[[ 30 -42  30  20  45]
 [-34  49 -42 -24 -53]
 [  1  30 -15  -9  16]]
->
[[ 30 -42]
 [-34  49]]

[[ 33  18]
 [-14  56]
 [ 19  11]]
->
[[ 33  18]
 [-14  56]]

[[ 27   3 -35]
 [-34  45   6]]
->
[[ 27   3]
 [-34  45]]

[[  6 -50   4]
 [  5   8  -1]
 [ -1 -10  -6]
 [  1  25  -1]
 [ -8 -15   4]]
->
[[  6 -50]
 [  5   8]]

[[-44  39   8 -15]
 [-44  40  15   0]
 [-36  33  12  31]
 [-36  35  16  43]
 [ 17 -18 -10   2]]
->
[[-44  39]
 [-44  40]]

[[-42  29  15]
 [-41  34  12]
 [ 45 -40 -12]
 [ 37  -9   1]
 [ 57 -36  -7]]
->
[[-42  29]
 [-41  34]]

[[ -4  37]
 [ 48 -46]
 [-34  47]]
->
[[ -4  37]
 [ 48 -46]]
---
[[ -1  27 -11   6]
 [ -4  23 -27   3]
 [ 16  11   6   9]
 [ 28   8 -40  10]
 [ 18  50 -60  17]]
->
[[-11   6  -1  27]
 [-27   3  -4  23]
 [  6   9  16  11]
 [-40  10  28   8]
 [-60  17  18  50]]

[[-15 -20   9 -20   2]
 [-15 -19   9 -19   2]
 [-12 -15   7 -15   2]
 [ -9 -11   5 -11   1]
 [-12 -15   7 -15   2]
 [-35 -45  22 -45   5]
 [ -9 -12   6 -12   1]
 [-13 -17   8 -17   2]]
->
[[-20   2 -15 -20   9]
 [-19   2 -15 -19   9]
 [-15   2 -12 -15   7]
 [-11   1  -9 -11   5]
 [-15   2 -12 -15   7]
 [-45   5 -35 -45  22]
 [-12   1  -9 -12   6]
 [-17   2 -13 -17   8]]

[[  1   0  -6 -15  16  -3 -10   5   6  11   5  -8   8 -12   3]
 [ 13  10  27 -17 -14  27  17  -7 -23 -29   0 -23  -3  -2  -7]
 [ -6  10 -24 -17 -17 -10 -18  -5 -11 -56  -2  22   9 -36   4]]
->
[[-12   3   1   0  -6 -15  16  -3 -10   5   6  11   5  -8   8]
 [ -2  -7  13  10  27 -17 -14  27  17  -7 -23 -29   0 -23  -3]
 [-36   4  -6  10 -24 -17 -17 -10 -18  -5 -11 -56  -2  22   9]]

[[ 53 -17 -42  17  10 -14   3  19 -20  23 -35  36]
 [-16  22  14 -41  22 -46 -28  47 -35  11   8  10]
 [  1  31  15 -19 -29 -36 -42 -12 -32 -28  15 -24]]
->
[[-35  36  53 -17 -42  17  10 -14   3  19 -20  23]
 [  8  10 -16  22  14 -41  22 -46 -28  47 -35  11]
 [ 15 -24   1  31  15 -19 -29 -36 -42 -12 -32 -28]]

[[ 41 -41 -41 -46 -42  14  -6  48 -27 -19]
 [-28  39 -26  24 -19 -15  55  -2  36 -50]
 [-46  43  27   3   9 -13 -47 -42  27   5]]
->
[[-27 -19  41 -41 -41 -46 -42  14  -6  48]
 [ 36 -50 -28  39 -26  24 -19 -15  55  -2]
 [ 27   5 -46  43  27   3   9 -13 -47 -42]]

[[ 35  43 -10 -44  28  13 -31]
 [-19 -37  31  -6 -23  -1  27]
 [ 24  23 -49  17 -29 -43 -48]
 [-41 -22  51 -11  28  50  57]
 [-10  36  12 -33  14  14 -19]
 [-21  32  16 -36  43  35  22]
 [ 30  53  20 -51  18  10  -8]
 [ -9   3  -6  -2 -14 -19 -23]
 [-28  -5 -17  11  38  30  32]
 [ 29  14 -20  14  -7 -22 -25]]
->
[[ 13 -31  35  43 -10 -44  28]
 [ -1  27 -19 -37  31  -6 -23]
 [-43 -48  24  23 -49  17 -29]
 [ 50  57 -41 -22  51 -11  28]
 [ 14 -19 -10  36  12 -33  14]
 [ 35  22 -21  32  16 -36  43]
 [ 10  -8  30  53  20 -51  18]
 [-19 -23  -9   3  -6  -2 -14]
 [ 30  32 -28  -5 -17  11  38]
 [-22 -25  29  14 -20  14  -7]]
